In the rows, zero is written as 128.
Each path below is one point turned by a fixed rotation once a step. After each direction that follows a path, write how fast that rotation turns it, in degrees per step (0 if it stays still).
Each turn is a multiple of 5 degrees from 10 to 175, or 0.
Each row of a path follows its step; steps can be skipped.
Path 1:
step 1: [142 121 123 132 123 138 126 110 119 118 136 141 122 126 122 139 123 127
 139 132 114 131 116 123 128 126 135 142 128 125 130 129 128 117 126 117
 120 139 123 136 127 121 137 123 148 139 133 134 131 134 139 124 113 123
 142 132 119 132 129 127 133 125 116 137 126 123 126 135 147 122 124]
step 5: [137 123 128 134 121 122 138 133 112 120 139 123 134 132 115 124 133 121
 127 130 133 134 146 134 122 134 122 125 139 110 140 136 148 129 120 117
 128 137 123 127 140 133 128 130 121 123 126 123 128 126 120 129 131 121
 125 124 137 133 138 118 120 142 149 134 119 119 130 132 121 134 141]
step 10: [135 127 137 126 126 128 123 123 126 123 124 143 125 132 134 131 133 128
 123 146 140 123 127 139 122 120 130 113 130 135 120 134 129 140 132 109
 121 127 131 129 128 146 130 119 139 120 134 132 138 139 129 125 127 118
 124 113 128 132 114 142 125 126 116 114 129 133 120 128 146 130 113]
step 11: [116 121 137 133 111 125 125 120 117 124 129 137 107 136 121 144 118 118
 127 117 138 135 126 138 114 144 121 121 125 123 135 121 120 120 122 111
 114 125 117 126 127 124 122 122 130 133 125 120 141 131 117 126 123 136
 130 122 121 129 121 119 134 128 132 125 116 133 122 127 118 127 132]
step 12: [123 123 124 130 137 133 131 133 131 132 131 130 133 145 132 128 131 123
 117 116 139 142 125 117 123 137 120 119 112 140 129 112 135 127 122 136
 125 143 122 124 134 123 124 134 135 125 128 132 118 131 126 122 137 130
 136 139 124 139 124 125 119 137 135 133 131 129 150 117 104 128 132]
step 13: [143 113 119 140 130 132 131 132 133 137 122 138 134 130 130 111 129 129
 118 134 119 121 125 111 121 125 141 123 132 138 131 123 131 124 126 121
 130 140 132 121 122 130 124 140 139 111 144 130 140 136 143 118 130 125
 134 127 145 119 132 137 123 119 120 127 130 128 131 133 129 142 123]
step 14: [132 121 134 132 117 122 122 122 120 132 130 139 113 126 116 127 123 133
 132 140 127 133 127 119 126 120 132 134 140 116 119 123 127 113 139 117
 128 125 130 122 124 107 137 126 115 121 137 124 119 123 120 122 132 133
 128 118 135 108 132 119 128 118 134 141 120 138 116 136 126 130 141]
step 15: [105 131 128 124 125 126 128 131 128 132 132 122 133 147 122 134 124 136
 123 129 141 141 127 120 143 122 129 123 125 131 126 134 141 131 140 132
 133 129 130 128 140 130 131 126 124 125 125 144 106 108 133 139 121 136
 119 109 131 126 134 119 118 136 132 137 129 123 135 125 126 118 131]
step 16: [119 133 138 123 126 122 139 120 132 136 121 122 135 126 136 135 111 131
 131 130 132 129 138 108 137 131 133 126 128 144 128 134 132 126 125 124
 139 120 128 130 126 139 118 140 138 128 123 134 143 117 131 120 131 135
 130 128 138 134 134 136 127 121 112 112 137 109 127 126 145 134 118]
step 18: [118 124 119 126 140 135 139 135 117 121 137 122 127 145 125 123 137 137
 115 129 129 124 133 145 122 127 131 119 118 118 133 107 126 131 138 132
 123 135 125 131 129 132 120 124 120 132 126 140 126 126 124 135 110 138
 135 127 125 132 135 124 137 128 140 129 121 131 140 148 127 116 118]
step 19: [127 126 117 116 142 143 126 119 140 121 131 130 132 132 135 135 125 126
 122 141 139 121 126 137 138 125 128 129 126 129 121 124 124 106 138 119
 125 133 120 123 126 129 117 132 130 132 129 130 134 126 134 101 129 125
 120 141 128 135 138 135 140 130 114 131 137 123 137 125 126 139 113]
Speeds:
[127 127 127 126 127 127 126 128 130 129 129 128 129 129 128 129 126 123
 129 124 129 130 127 129 132 129 128 131 127 127 126 124 126 130 128 125
 127 128 130 128 123 127 128 125 128 126 129 125 125 126 126 127 127 127
 129 131 131 127 127 130 129 131 131 126 130 125 125 131 128 130 131]	130
[124 130 126 128 130 125 127 129 131 127 126 131 127 123 129 126 128 129
 131 128 130 125 126 131 126 126 129 129 126 127 127 127 131 128 130 127
 126 128 128 128 130 127 130 128 128 123 129 132 127 129 128 128 129 128
 127 129 129 126 133 127 131 127 131 128 127 127 130 127 127 131 127]	70
Path 2:
step 0: [120 128 108 135 127 125 131 132 131 130 109 122 118 130 128 127 127 132
 106 127 109 116 133 129 138 114 122 118 133 144 130 136 135 125 128 123
 127 132 131 130 117 129 121 139 120 136 131 132 115 128 118 130 127 128
 122 141 136 130 131 140 126 134 128 124 126 127 139 138 130 131 137]
step 1: [124 112 115 140 125 127 128 135 117 121 120 131 131 120 128 140 141 129
 118 132 114 124 135 136 129 132 108 122 131 139 131 133 129 136 135 143
 135 123 123 127 119 131 132 134 124 139 134 133 117 135 116 133 131 123
 127 134 131 118 129 123 124 137 143 132 137 124 131 139 132 115 141]
step 4: [126 131 126 127 113 137 142 131 124 126 121 132 138 136 140 126 129 118
 119 125 106 111 128 130 143 127 123 130 138 138 136 132 135 127 136 129
 138 133 137 142 119 130 113 128 129 130 127 134 110 135 124 128 132 122
 137 127 130 136 128 133 141 131 127 117 122 135 135 135 128 118 122]
step 5: [127 107 130 126 129 137 132 145 123 124 127 131 135 136 137 134 145 132
 128 137 119 128 132 120 143 124 127 121 132 134 143 134 127 121 128 139
 138 122 127 134 130 133 116 134 126 122 138 129 110 130 115 131 138 117
 139 132 150 126 128 126 131 129 130 123 130 122 131 136 128 120 131]
step 6: [126 121 128 132 131 130 113 127 136 128 119 128 133 138 129 134 135 124
 131 134 105 133 117 128 140 127 125 130 123 129 126 134 123 116 131 146
 131 124 137 119 120 128 113 125 127 120 145 138 123 115 115 132 141 118
 135 127 132 131 132 140 120 136 136 129 134 119 118 127 124 116 126]
step 10: [125 133 121 134 130 135 135 122 131 118 131 118 120 133 121 150 130 120
 123 126 115 125 120 130 137 134 121 117 123 127 146 127 111 117 123 142
 142 124 125 138 129 122 120 122 125 118 142 133 128 119 120 138 139 125
 125 134 124 127 134 136 119 132 135 133 118 131 123 136 131 125 125]
step 12: [118 122 119 127 120 140 133 140 120 125 120 127 132 138 133 124 137 130
 110 133 116 123 129 122 135 140 122 123 139 138 133 137 129 135 121 131
 126 125 122 133 128 139 117 124 124 135 137 129 109 135 115 131 122 130
 122 144 129 129 136 132 123 131 143 119 123 132 130 140 118 127 142]
step 13: [119 114 126 136 130 126 127 132 121 122 117 129 125 122 130 139 132 120
 118 134 116 135 126 129 134 129 122 135 143 135 136 137 128 125 134 142
 131 138 131 131 131 140 114 127 125 124 138 129 119 123 119 124 129 118
 127 139 127 129 122 133 123 144 142 132 140 107 137 134 118 126 141]
step 15: [123 140 117 130 122 130 137 123 125 136 125 131 140 125 122 125 125 134
 122 132 120 117 114 129 134 120 128 128 134 140 140 133 123 130 137 140
 139 130 141 148 121 127 111 135 124 134 123 141 121 125 118 130 125 127
 141 117 118 130 137 135 132 140 142 127 125 126 123 139 130 134 123]
step 16: [118 131 126 128 123 135 142 136 118 136 120 123 130 126 130 124 141 134
 129 120 124 122 131 118 146 124 121 125 142 135 132 124 133 128 126 137
 131 125 131 136 124 129 119 134 126 124 123 144 105 129 111 126 132 130
 133 129 139 128 138 138 130 126 133 126 122 120 141 147 140 123 123]
step 19: [127 126 123 132 121 133 126 128 131 130 134 129 137 139 116 118 132 121
 119 139 120 120 122 123 131 128 121 123 124 145 125 133 133 133 130 139
 130 121 127 125 112 121 122 131 128 132 124 133 124 129 113 136 132 126
 138 144 121 138 134 137 115 145 147 112 120 132 120 138 123 129 125]
Speeds:
[128 132 128 128 132 131 126 128 128 123 130 128 129 133 126 128 127 128
 128 126 128 127 127 127 125 128 130 128 126 131 127 127 125 127 129 129
 131 129 128 126 130 126 128 127 126 130 125 130 131 129 128 130 128 127
 126 127 131 126 128 129 128 128 129 130 131 123 124 128 126 127 126]	90
[130 127 126 129 127 125 125 127 128 131 128 130 130 126 128 130 129 128
 129 129 127 126 127 125 129 129 129 128 130 128 129 128 127 129 130 128
 128 128 127 121 130 130 130 129 132 133 128 129 130 129 128 126 128 127
 124 130 126 128 126 127 126 133 131 128 129 128 129 128 127 131 126]	60
[127 128 128 125 129 129 129 127 130 129 128 125 128 125 130 127 130 125
 130 132 127 129 128 131 127 125 125 129 125 126 127 129 129 129 131 126
 132 128 125 129 133 130 128 130 127 129 130 130 129 124 126 132 129 129
 126 126 127 130 127 125 125 128 127 127 126 125 126 128 128 128 127]	90
[127 127 131 129 126 127 129 127 126 128 129 128 129 129 128 131 128 130
 126 127 129 129 126 127 128 126 126 130 128 127 126 129 125 127 123 127
 128 129 128 126 131 128 128 125 131 127 128 127 127 125 125 128 131 126
 129 129 127 124 127 124 128 127 129 126 129 123 130 126 131 124 130]	95
[129 131 126 129 131 127 127 130 129 130 128 131 127 128 127 127 128 126
 131 129 128 125 129 129 129 128 128 129 122 128 126 129 124 130 127 128
 123 130 130 130 130 130 127 125 128 127 128 126 128 127 128 125 132 129
 129 127 127 127 131 128 128 131 129 124 127 128 125 132 130 130 128]	90
[130 125 125 127 127 128 126 127 132 127 127 129 123 129 125 128 125 127
 126 128 130 128 127 129 128 128 126 129 128 126 126 131 125 130 126 130
 131 126 128 129 130 129 131 129 124 130 127 128 130 130 129 130 130 131
 127 132 126 128 128 131 128 126 128 125 130 129 133 130 127 126 127]	35
Path 3:
step 3: [126 128 124 120 126 122 118 136 126 113 117 135 125 124 110 121 122 127
 115 125 125 119 121 129 132 129 123 131 115 136 142 115 127 146 128 126
 122 123 109 112 129 137 123 127 114 128 131 127 138 131 118 132 131 126
 118 125 124 140 131 145 121 118 130 128 126 132 127 134 130 125 125]
step 4: [131 123 139 123 127 115 124 133 127 130 119 122 138 121 127 137 125 134
 135 133 142 127 128 131 123 122 121 129 134 125 125 124 133 123 119 128
 141 135 136 118 133 124 113 135 138 127 143 111 126 121 124 117 122 122
 128 110 128 136 131 129 147 121 134 130 111 117 132 128 117 132 132]
step 7: [126 123 143 138 128 116 122 142 135 125 122 125 134 135 119 130 128 132
 122 127 135 123 122 124 122 125 134 118 124 145 121 139 137 147 124 126
 135 125 128 129 117 140 111 122 128 127 123 123 132 119 133 119 124 128
 126 116 119 140 122 142 136 138 120 127 127 117 127 126 117 136 123]
step 9: [130 120 142 128 126 116 128 132 129 124 131 122 126 114 112 129 120 135
 126 117 126 118 118 134 128 129 130 134 108 127 130 129 126 135 126 130
 131 133 131 125 131 136 140 139 129 124 142 135 133 128 119 121 131 117
 145 127 111 141 125 117 137 135 126 137 140 132 134 135 129 137 119]
step 10: [115 138 130 127 131 128 123 149 126 133 130 119 126 140 127 123 125 139
 129 131 133 127 129 132 122 117 123 128 126 130 132 112 127 145 137 115
 143 125 123 124 128 146 112 122 128 127 139 124 135 127 123 129 126 142
 111 134 136 135 119 126 138 120 128 126 128 122 126 130 122 132 129]
step 11: [136 130 128 121 119 116 127 121 130 125 131 128 137 122 114 138 126 125
 116 114 132 131 126 122 126 128 124 117 133 120 153 130 139 129 127 116
 136 125 142 124 128 139 139 137 122 130 134 116 140 130 136 132 126 125
 132 115 121 134 132 143 135 135 128 130 117 125 135 117 124 121 129]
step 12: [118 131 132 122 118 120 126 136 130 131 126 118 130 133 117 139 125 131
 126 131 131 140 116 134 128 136 140 135 125 130 130 127 119 131 120 128
 124 125 124 129 139 117 121 125 121 123 140 133 127 120 110 119 149 138
 127 125 117 130 120 136 145 127 139 145 132 127 123 133 136 140 122]
step 13: [117 120 128 129 130 122 117 137 133 125 122 120 124 119 116 123 139 140
 128 119 127 107 126 141 123 108 125 121 123 129 125 117 131 123 120 122
 137 114 128 128 116 136 121 140 124 124 133 124 142 142 127 130 131 124
 119 119 126 133 134 134 124 116 132 122 127 136 133 124 131 132 127]
step 15: [141 141 132 137 129 126 129 138 130 124 128 126 123 137 121 130 122 130
 114 124 138 122 117 119 132 127 138 119 115 133 134 126 120 118 140 126
 127 126 136 121 128 133 125 139 131 113 137 128 126 132 127 127 135 142
 130 108 119 131 125 138 133 115 143 135 139 132 123 121 126 140 135]
step 17: [127 126 140 122 124 135 111 133 128 118 127 112 139 127 127 131 135 140
 142 127 137 119 119 116 128 130 124 125 121 121 133 135 122 142 129 123
 132 128 136 138 125 134 120 133 130 117 131 115 139 130 127 115 127 136
 129 134 120 131 130 129 135 126 125 130 121 113 128 113 117 146 133]
step 18: [127 125 132 137 130 124 132 129 132 121 123 123 125 141 118 132 128 120
 108 127 123 130 128 121 121 122 125 130 133 125 148 122 133 131 133 122
 144 121 130 129 123 140 138 128 119 141 142 146 138 125 117 116 123 131
 132 113 122 117 120 129 129 120 141 132 134 127 123 127 136 135 129]
Speeds:
[129 127 130 128 131 128 126 129 124 129 126 128 125 131 124 130 129 126
 130 126 130 129 127 131 132 130 130 128 129 127 127 125 129 124 128 128
 128 131 129 130 126 125 128 128 129 131 127 125 126 131 128 128 131 128
 130 130 128 129 128 129 130 131 131 131 132 127 130 129 130 126 129]	100
[129 127 127 125 126 129 127 131 127 127 128 130 133 128 126 127 129 126
 126 129 133 129 125 127 128 129 131 127 129 127 126 128 127 128 125 126
 125 125 128 130 129 128 129 124 128 129 126 127 127 127 131 130 129 127
 126 129 125 128 130 134 125 130 128 129 126 127 124 129 128 129 125]	80
[130 124 130 128 135 127 131 130 129 131 130 125 129 125 128 131 127 128
 124 125 127 128 129 128 126 130 127 126 129 128 126 129 129 129 129 129
 126 124 126 129 130 126 130 128 130 131 131 127 129 126 128 126 127 127
 126 129 128 130 128 129 126 131 130 129 127 129 129 128 128 129 132]	155
Path 4:
step 0: [120 133 127 125 122 117 125 112 141 122 118 121 124 126 126 125 119 143
 130 127 136 133 133 131 121 125 136 120 117 141 141 135 136 133 149 140
 115 127 137 134 130 130 126 137 117 128 132 126 129 125 137 122 118 125
 146 143 146 117 133 122 124 136 133 125 134 120 120 128 136 132 129]
step 1: [128 140 122 138 116 127 132 118 134 136 120 119 119 128 131 121 135 128
 121 129 120 128 126 115 137 132 128 122 131 122 139 114 109 126 137 150
 128 129 130 122 134 133 129 138 127 130 120 132 123 128 132 117 135 120
 126 119 124 121 141 134 119 139 135 139 118 118 139 121 121 117 147]
step 6: [140 137 137 126 123 126 123 116 143 115 128 130 120 139 131 124 130 138
 116 119 112 127 119 126 123 119 128 125 126 129 122 122 133 134 138 137
 123 118 140 146 138 128 132 133 124 141 133 137 135 128 143 129 123 125
 126 129 131 114 145 149 135 136 135 120 130 119 126 131 128 131 123]
step 7: [127 134 121 139 144 132 130 123 133 140 125 111 127 144 123 129 127 130
 126 129 129 139 128 140 129 120 120 129 133 122 144 132 114 117 136 145
 128 122 129 117 129 126 133 128 133 146 132 127 133 117 133 139 116 119
 124 122 142 115 130 128 124 129 134 129 122 124 126 129 139 120 150]
step 9: [131 136 134 140 126 139 143 132 148 127 128 119 131 128 118 121 126 129
 126 126 124 147 121 121 111 119 126 130 123 128 137 121 117 134 142 137
 133 128 131 129 123 142 118 133 129 121 140 128 129 128 137 130 132 115
 140 137 127 115 136 145 134 125 139 116 126 122 125 137 134 137 130]
step 12: [146 129 132 138 123 124 133 119 143 137 129 131 128 130 123 122 130 128
 135 112 130 127 116 135 131 124 124 116 133 127 138 133 130 133 148 146
 132 130 141 140 127 128 114 132 117 124 129 134 124 133 130 124 128 126
 121 122 124 116 137 138 118 122 132 119 119 134 121 131 122 141 149]
step 13: [123 132 137 136 139 123 118 118 137 125 129 114 132 133 132 110 130 131
 116 115 131 140 127 127 132 128 130 113 124 144 138 134 138 116 134 130
 128 132 139 123 137 141 124 137 131 143 129 129 127 118 130 135 124 128
 131 122 128 116 122 122 122 147 121 138 139 126 130 123 130 110 138]
step 14: [128 137 124 136 134 129 123 132 131 120 131 125 131 142 145 124 143 135
 138 114 131 132 134 112 135 133 119 129 137 123 128 124 108 136 134 140
 131 138 140 135 117 134 135 142 125 141 112 123 122 135 130 124 140 124
 135 124 134 107 141 133 132 125 127 123 127 133 125 128 129 133 130]
step 16: [126 127 128 118 132 131 132 118 133 116 136 112 121 138 140 117 137 135
 121 125 121 127 134 120 124 115 133 119 134 134 123 134 128 133 138 149
 121 137 124 127 137 128 140 127 140 140 134 126 147 126 125 128 126 123
 128 137 137 110 138 140 127 140 125 132 139 117 122 126 127 121 131]
step 18: [136 132 132 124 133 132 143 125 140 124 120 127 122 117 111 125 129 129
 129 126 122 132 134 135 128 121 134 124 121 142 132 138 116 123 138 150
 126 131 141 120 125 118 116 139 125 131 124 139 150 134 132 125 118 129
 127 118 126 110 119 140 129 130 127 123 121 129 131 131 136 116 135]
step 19: [126 124 120 130 122 118 136 117 133 115 138 112 129 139 129 107 136 133
 119 123 120 135 129 126 116 126 123 129 128 123 142 120 122 129 132 131
 126 132 142 133 130 143 114 135 134 136 144 123 140 132 143 136 134 112
 141 132 130 125 133 129 121 140 130 134 132 127 128 141 128 132 132]
Speeds:
[126 125 127 129 128 128 127 127 131 128 126 127 127 130 127 127 125 131
 127 128 128 128 130 126 128 128 127 129 128 125 132 129 130 130 128 129
 130 127 127 130 126 127 129 127 132 127 128 127 132 123 128 131 130 125
 125 129 126 128 128 127 126 128 123 130 125 128 131 127 124 124 129]	120
[129 130 123 126 127 131 129 127 128 128 128 125 125 127 128 131 132 128
 125 126 125 129 126 126 126 128 131 128 130 128 127 123 128 129 124 128
 128 128 130 128 129 130 129 129 128 126 126 128 128 127 129 128 131 128
 129 128 129 127 130 130 127 133 123 128 129 128 130 128 127 131 126]	140
[124 127 128 125 125 131 130 126 129 131 131 130 128 129 127 131 126 130
 127 130 124 129 129 128 124 128 129 129 128 128 129 128 127 124 129 127
 128 130 128 127 125 125 128 129 129 127 131 125 132 129 132 128 127 127
 128 125 127 126 127 126 129 129 132 128 127 131 128 127 129 130 127]	35
[132 126 126 132 127 128 126 129 128 130 127 126 127 130 126 126 128 129
 128 129 126 128 129 128 127 128 130 129 126 129 129 126 128 125 131 128
 129 132 129 130 128 128 133 126 124 128 126 128 130 128 129 126 127 133
 128 129 125 129 122 130 127 128 127 130 131 126 128 126 129 129 126]	145
[125 129 129 132 129 128 128 129 124 126 128 132 127 128 130 126 127 132
 129 128 125 128 128 131 128 129 128 128 129 128 128 126 131 130 126 132
 124 130 130 129 127 129 130 126 132 128 128 127 129 131 130 127 131 129
 130 131 126 127 130 126 127 130 131 127 130 126 130 129 129 127 126]	135
[129 127 130 127 129 129 126 129 127 126 126 129 128 126 127 126 130 126
 129 127 128 130 128 128 126 126 125 130 130 127 128 125 128 127 128 129
 132 131 133 125 125 132 130 128 128 130 131 124 125 129 127 127 127 123
 130 127 126 129 126 126 128 126 125 127 127 129 129 127 130 126 124]	65
